Some points:
[ -12  -37   -6   59  -30   41  -27  -36   61  -17  -19   31  -16  -26
    9   32  -13  -59   25   52  -40   37  -56   28 -103   53  -27  -22
    7  -23  -77   -6]
[-23  12 -61  -3 -94  27 -46 -41 -29 -38   7  -4 -35 -20  -5  15 -30  76
 -31 -39 -64  29  19  -3  23  27 -21  11 -37  -2 -32   5]
[-32   1 -28 -47 -64  30 -56  -6 -10 -15  24  11 -34 -16 -47  -5 -59  57
 -88 -25 -39  38  14 -18  -6  32   9  -7 -40 -36  17  10]
[-10 -16 -11  23 -50  24 -63   7  45 -14 -45   3 -19 -10  42  52  50 -16
  37  39 -81  -5 -96  72 -25  24 -28 -46 -27 -47 -13  11]
[ 25 -52  16  32  45  -7  -9  58  34  16 -53  26 -30  26  10 -26  30   4
 -54  15  10   3   5  -8  32  22 -34   7 -20   1  31 -23]
[-36  52 -37 -30  42 -33   7  61 -14  -6  -1 -73  15  49 -40 127 -43 -28
  -6 -31  25 -71 -52  -6 -39  44  17 105 -68  32  34  35]
[-11 -26 -14  17 -44 -84 -43   8  30 -10  19 -30  24  -1  34 -11   1   1
 -31  18  43 -70  57   5 -11  11  16 -47  56   9  50   0]
[   0 -125  -29  -91   56   66    7  -57   10  -35   38  -86   -7  -59
  -20   62   51   43   92  -20  -15   -5    7  -37   27  -18   -4    1
   69   23   18   17]
[ 71  -4  -3  41 -26 -21  38  -1  -2 -14  54 -11  44 -13  41  20 -42 -35
   8 -12 -23 -15  53   2  -4   4   0 -15  35  20  35 -46]
[-69 -14  49 -16  10  84  91 -45   2 -23 -64  33  24   7   9  31 -51 -11
 -38 -26  46  -3 -57  50  53  11  -4  94 122  25   4   0]
[ 33  17  14  52 -32 -64  43 -62  22 -18 -27 -12  44   2  39  38  23  -4
 -11  30 -29  32  57 -31 -30 -12  22  35   8  39  44 -17]
[ 69 -13  -8  34 -51 -32  53 -11 -19  -7  29 -34  13  14  41 -25   2 -21
 -32 -39 -17  -7  14 -29   6   5  -1 -25  16   0  22 -17]
[ -1 -43  15  44  40   6 -18   8 -24  57 -51  83 -78  36  42 -16  12 -22
   0 -25 -24 -31  50 -27  28  -9 -41   4 -25  95  18  15]
[-51 101 -80 -62 -66  -5  35   7  -3 117  -5 -33 -13 102  39 -12  -8  21
  -7  46 -47 -14   6  75  -8 -44 -40 -59  21  56 -89 -88]
[  -6 -127  -79  -99   58   -3   38   21   63  -13   22  -71  -37  -77
   -9   27   20    8   37    8  -20  -21   40  -20  -16  -21   32   37
   57   24  -10   74]
[ 60  27  -1  13 -12 -38   9 -16  16 -23  18 -60  25 -23  33 -23  11 -35
 -24 -16  14  24  64   7 -15  -8 -22  20  50  21  31 -26]
[ 24  70 -86 -11 -20  49   6  34  51  48 -69  -9 -18  35 -55  32   4  13
 127 -26  -4  -6  52 -14   5  49  -7 -51   0 -43   8 -49]
[  38 -110   10  -46   51  -42   16  -16  -36  -97   12  -20    5   73
  -38  127  -73  -30  -16   28   37   20  -35   22   13    4   44  -33
  -60   33  -26   70]
[ 49 -22  76 -73  -7  26 -34   7 -42  30 -16 -52  41   6 -45  30 -13 -57
  23  69  14 -27 -27  24   3  41 108  20 -18  67  53  22]
[-10 -51  18  53  48 -14 -29  39 -10   9 -53   6 -15  10  13 -38   4  43
 -23  32  52  29   5 -30  16  15 -22   0 -15  22 -10 -22]
[ -30  -41  104  -58 -107   34   78   34  -14   26    9  -15  -34  -50
  -87  -62   49   20   59   20   25  -85  -24   69   49   36   54   86
  -37   44  -13   46]
[-104   22   13    6  -10  -32   23   11   54  -11   80   32    8    2
   59  -19  -13  -61   35   19   46   28   24  -61   92    9    4   41
  -51  -44  -27  -10]
[-17 -52 -35  13 -33  31 -79  -6  25   3 -39  21  51 -26  23  -4   1 -37
  13   5 -68  65 -66  87 -65  50 -43   8 -30 -14 -85 -12]
[  4 -19  25  53 -52 -20  25   2 -14 -13  40 -58  -3  24  -1 -29  -1 -40
   1  38   3  34  42 -45  -9  22  13 -44  55 -10  48  10]
[-39  30 -32 -32  22   2  21 -38  47 -31  12  43 -15  43 -68  38  54 -27
 -50 -21  33 101   2  88  12  -5  73 -76  -1  51  -6 -68]
[ 39 -13   3 -88   1 -43   1 -90  -9  75  37  11 -21  56 -24  12  37  50
  60  39  43  46 -40 -24   9  30 -50  43  40  -1  11  71]
[ 23 -17  13  13  -2  -9   3 -15 -50  18  36 -27  49  -3  49 -24  38 -24
  10 -40  10   1  29 -77 -33  63  26 -39  35 -12  20 -24]
[ 12 -18  50  17  78  -6 -43  46 -34   5 -22  -4 -47  10  18 -28  30  22
 -32 -29  29 -18  52 -12 -11   6 -52   8  -9  27 -36 -30]
[  5  16  20 -19 -10 -48  -9  21  11 -18  61 -17  40 -33  62 -28  26 -10
 -54  -5 -23 -19 -33 -44 -37  -8  23 -16  26  21  83  -8]
[ 41 -13  38  26  -5   1  27  16  16  34  51 -19  49  -3  64  27  -2   3
  -6  10 -35 -18  51 -14  -3  14  16 -20  23 -16  35 -27]
[ 29 -18  56  20  66  22  21  81  17  20 -53 -17  -7  47   7 -43  26  16
 -24  -6 -25  42  -5 -37   8 -14 -23   4 -14   1 -20 -18]
[-12  20 -54   3 104 -30 127 -24 -55  10 -56 -32  46 -56  -5  22  27 -12
 -22 -36 -19 -30 -60  66  26  49 -82  -6  62  -6 -10 102]
[-101   -5   31  -24   27   52   73  -23  -60  -39  -31   -7  -34    3
   25   12  -31    4    7    0   11  -31  -45   85   24   21  -15  111
   85  -13   54    9]
[ 28   2  51   0 -28 -47   2  -3 -55  -5  10 -20  81 -24  41  18   9 -14
  10 -28 -45  24  41 -38  10  -5  12 -41  24  13  -1 -17]
[  7  93  24  58 -36  31  -7  32  24 -60 -21  92   2 -31 -84  10  51  84
  74 -12  27  31 -27 -10 -46 127  83 -24  28  14  23 -14]
[  2  63 -78 -30 -49  99   8  72 -36 -18  -3  45  45 -57  -2  19  45 -37
  -8  48  73   1  12 -12 -13 -84 -16 -49 -40  -1 -38  11]
[ 27 -12  41   6  46 -14 -25  27   9 -35   2  27 -74  -1  -9 -34 -13  48
   1   7   1 -24 -12 -24  23 -25 -61 -36 -24  42  50 -50]
[  36  -48   13  -72  -83   13   28   11 -127  -27  -33  -24   16   96
  -43    7  -25  -53    2   44   45  -64  -71   -4  -39  -25    2   61
   45  -17  -13  -86]
[-41  19 -28  15 -70  23 -23 -16 -14  26 -12  16 -41 -55 -50  52 -26  44
 -88  -2 -51 -11   9 -49  14  -1  20  -7  31 -40 -41  26]
[ 72  31   3 -86  10 -21 -33 -45  -2  65  85  27  -5  49  -7  19 -14  59
  32  94  33  34 -38  17  31  50 -50  45  61  19   1  58]
[-61  -8 -35 -24 -40   6  -1 -39 -46  49  25  39 -44 -21 -16  27  -2  53
 -74 -46 -88  24   1 -23 -21  31  35   0 -68 -45  21 -13]
[ 56 -31 -25  59  16  25 -61 -68  -7 -35  -1 -25  22  58 -74 -80  25   5
  18   3 -32 -91 -19 -32  15 -74  63  34   0  -8 -40 -36]
[  16   -5    5   91    6   18  -41  -12   19   43   36  -67  -20  -26
   53  -16  -56   29   22  -65   59   64  -45   35  -13 -116   33   21
  -37  -18   58   14]
[ 14  -3  46  16  50 -43 -10  65 -26  -7 -71   2 -10  18  20  -7  28  23
   0  -8   9  25  12 -33  40   9 -27  -3 -23  33 -16 -19]
[ 16  -5  26  52  66   7 -16  27 -24  18 -41 -19 -43  -3   2   6  16   0
 -51  36  -3  10  -2 -34  53  -3 -57   4 -31  30  -3 -43]
[-17 -25  47  49  85  -5  -6  55 -41  15 -13  31 -26  -8  40  -2   0  35
   4  22  -1 -17   2 -20  -5 -35   9 -14   1  22 -18 -29]
[ -3  17  20  93  16  -8 -58   2  -9  95  25 -38  -1 -56 -30 -12 -14 -43
   1 -72  74  39 -10  37  11 -79   2  28  35 -43  30  23]
[ -68    8   48  -37  -14  -54  -18  -41   48  -53    5  -20    5   29
   50  -12  -11  -53   28   -8   26  -16   24  -46   49  -24  -20   45
  -48 -100  -53  -23]
[  -8  -53  -96   47   34  -14  -36  -57  -30  -45    0  -19   22   35
  -50 -127  -23   20   31   38  -29  -57  -49  -19   23  -81   60    5
   26  -17  -20  -60]
[-51  42  41 -23  12  42  14  -7  72 -40  64  -9 -13  37 109 -33 -36 -63
   1 -19  11 -19   2 -40  52   1   4  36 -18 -42 -54 -17]
[  11   21   59   66  -12  -38  -49   -1    2   63   16  -33  -22  -27
  -50  -22  -29  -47   30 -100   36   39  -25   17  -53 -109  -18   31
    4  -38   67   29]
[ -52   46  -56  -24  -36   63    0   29  -28  -33  -44   76   27  -27
   13   18   44   -4   21   77   57   21   14  -43 -109  -90  -39  -47
  -14  -28   16   62]
[ 49 -25 -25  14 -28 -33   7  -7 -14  -6   1 -21  66   3  75 -11  12   3
 -18 -14  19 -18  70  23  21  39  -4 -21  18 -29  44 -18]
[-17   6  11  44 -13  -9 -82  48 -10 -16   9  12 -58 -42  10  54  11 -63
  62  23 -79  54 -66  82 -40  35   3 -32  25 -10 -96  -3]
[ 25  54 -90 -45   8  28  10  22  89  47 -58  -7 -26 -34   5  22 -39  54
  76 -70  27 -42 -10 -38 -61  48  18 -65 -15 -10 -48 -64]
[  1  68 -19 -48  30  30  -9 -49  29 -41 -13  23 -82   3 -61  20  20 -57
 -46   4   5  39  45  82  24 -12  69 -99  13  -2  -1 -10]
[-63  16  72  48  56   3  11  -5  51 -10   7 -43  77   8 -48 -83  -6  16
  69 -11 -47 -58  85  57  25  -4  28 -27 -32   1  10  20]
[-39  44 -33 -20  46  31  15 -78  26  -1  10  70 -26  14 -35  40  74 -12
 -40 -32  34  10  -4  72  -3  -7  42 -86  -8   9   8 -44]
[ 24 -17   0  42 -59 -75  15  14  27 -10  51  29  49 -42  25  -2   2 -17
   1 -30  -2 -20  24 -19 -16   9  -5  15  43  72  14 -44]
[ -5  38 -68  -2 -44 127  46  46 -56 -20   5  33  -1 -55  -2 -12  55 -32
 -25  45  62  21  51  -4 -74 -46 -13   2 -69   9 -30  40]
[ 28 -30  52 -13  27 -20 -15  58  -5   2 -64  56 -14 -44  13 -50  -5  -7
 -12  14 -25  24 -11 -46  39 -22 -48  20  -8   9  37 -41]
[ -24    8  -73  -44   21   -5   22   59   10   18  -23  -29   35   42
  -50   65 -109  -39   19  -48   36  -64  -75  -25    8   35    8   33
  -51   37   62   60]
[-45  30 -10 -16 -45  39 -41 -45  -2   7   4   2  21 -43 -64  24 -13  83
 -76   3 -51  23   9   4  15  -5 -15 -11 -51 -28   8  10]
[-34  17 -22 -34 -53  27 -11  12 -13  -1  39  23 -27  -9 -60   7 -40  55
 -83 -40 -54  21  44  19 -42   1 -40  -7   3 -61  -6  19]
[  31   66  -57   78   82  -33  -14    5   -7 -116    8   93   46   70
   -3  -63    0   20    7  -22  -55  -18   12  -34   13  -12   29   79
   32  -77  -15   67]
[-35 -11  65 -12 -27 -28  38 -12  96 -20  56  37 -11  46  42   8  18 -48
  -5 -19  32 -24  -2 -46  41 -63  -2  16 -68 -59 -37  19]
[112  18  -4 -98   5 -60  22 -47 -18  68  34  66 -30  25  20 -27 -19  69
  36  24  49  40 -45  39  -1   9  15  36  37 -28  -8  98]
[ 41 -16  46  21  77 -25  12  15  -6  34 -27  34 -31 -40   5 -12 -23  13
   5  75  15   4  17 -15  20  -7 -34  11 -37 -30 -19 -63]
[   8   61   63   10    5  -48    3  -42    3   22  -11  -67   74  -17
    1 -124  -25   24   -9   19  -36  -56   -9   28   -4   10  -24  -83
 -100   81  -52  127]
There is one direction along which these points spread out most. Take the direction at right angles to it along which they spread out most. Go by this last direction. How many in every 100 of the points above lie lower along it than each point below? Round to a whole number. More than half of the points above lie lower than the first one.
[ -5  38 -68  -2 -44 127  46  46 -56 -20   5  33  -1 -55  -2 -12  55 -32
 -25  45  62  21  51  -4 -74 -46 -13   2 -69   9 -30  40] 94
[ 49 -22  76 -73  -7  26 -34   7 -42  30 -16 -52  41   6 -45  30 -13 -57
  23  69  14 -27 -27  24   3  41 108  20 -18  67  53  22] 10
[  4 -19  25  53 -52 -20  25   2 -14 -13  40 -58  -3  24  -1 -29  -1 -40
   1  38   3  34  42 -45  -9  22  13 -44  55 -10  48  10] 30
[ 69 -13  -8  34 -51 -32  53 -11 -19  -7  29 -34  13  14  41 -25   2 -21
 -32 -39 -17  -7  14 -29   6   5  -1 -25  16   0  22 -17] 41
[ 56 -31 -25  59  16  25 -61 -68  -7 -35  -1 -25  22  58 -74 -80  25   5
  18   3 -32 -91 -19 -32  15 -74  63  34   0  -8 -40 -36] 22
[ -1 -43  15  44  40   6 -18   8 -24  57 -51  83 -78  36  42 -16  12 -22
   0 -25 -24 -31  50 -27  28  -9 -41   4 -25  95  18  15] 80
[ 12 -18  50  17  78  -6 -43  46 -34   5 -22  -4 -47  10  18 -28  30  22
 -32 -29  29 -18  52 -12 -11   6 -52   8  -9  27 -36 -30] 96
[-10 -16 -11  23 -50  24 -63   7  45 -14 -45   3 -19 -10  42  52  50 -16
  37  39 -81  -5 -96  72 -25  24 -28 -46 -27 -47 -13  11] 67
[-35 -11  65 -12 -27 -28  38 -12  96 -20  56  37 -11  46  42   8  18 -48
  -5 -19  32 -24  -2 -46  41 -63  -2  16 -68 -59 -37  19] 29
[-10 -51  18  53  48 -14 -29  39 -10   9 -53   6 -15  10  13 -38   4  43
 -23  32  52  29   5 -30  16  15 -22   0 -15  22 -10 -22] 84
[ 60  27  -1  13 -12 -38   9 -16  16 -23  18 -60  25 -23  33 -23  11 -35
 -24 -16  14  24  64   7 -15  -8 -22  20  50  21  31 -26] 38
[ -3  17  20  93  16  -8 -58   2  -9  95  25 -38  -1 -56 -30 -12 -14 -43
   1 -72  74  39 -10  37  11 -79   2  28  35 -43  30  23] 52
[ 41 -13  38  26  -5   1  27  16  16  34  51 -19  49  -3  64  27  -2   3
  -6  10 -35 -18  51 -14  -3  14  16 -20  23 -16  35 -27] 43
[   8   61   63   10    5  -48    3  -42    3   22  -11  -67   74  -17
    1 -124  -25   24   -9   19  -36  -56   -9   28   -4   10  -24  -83
 -100   81  -52  127] 25
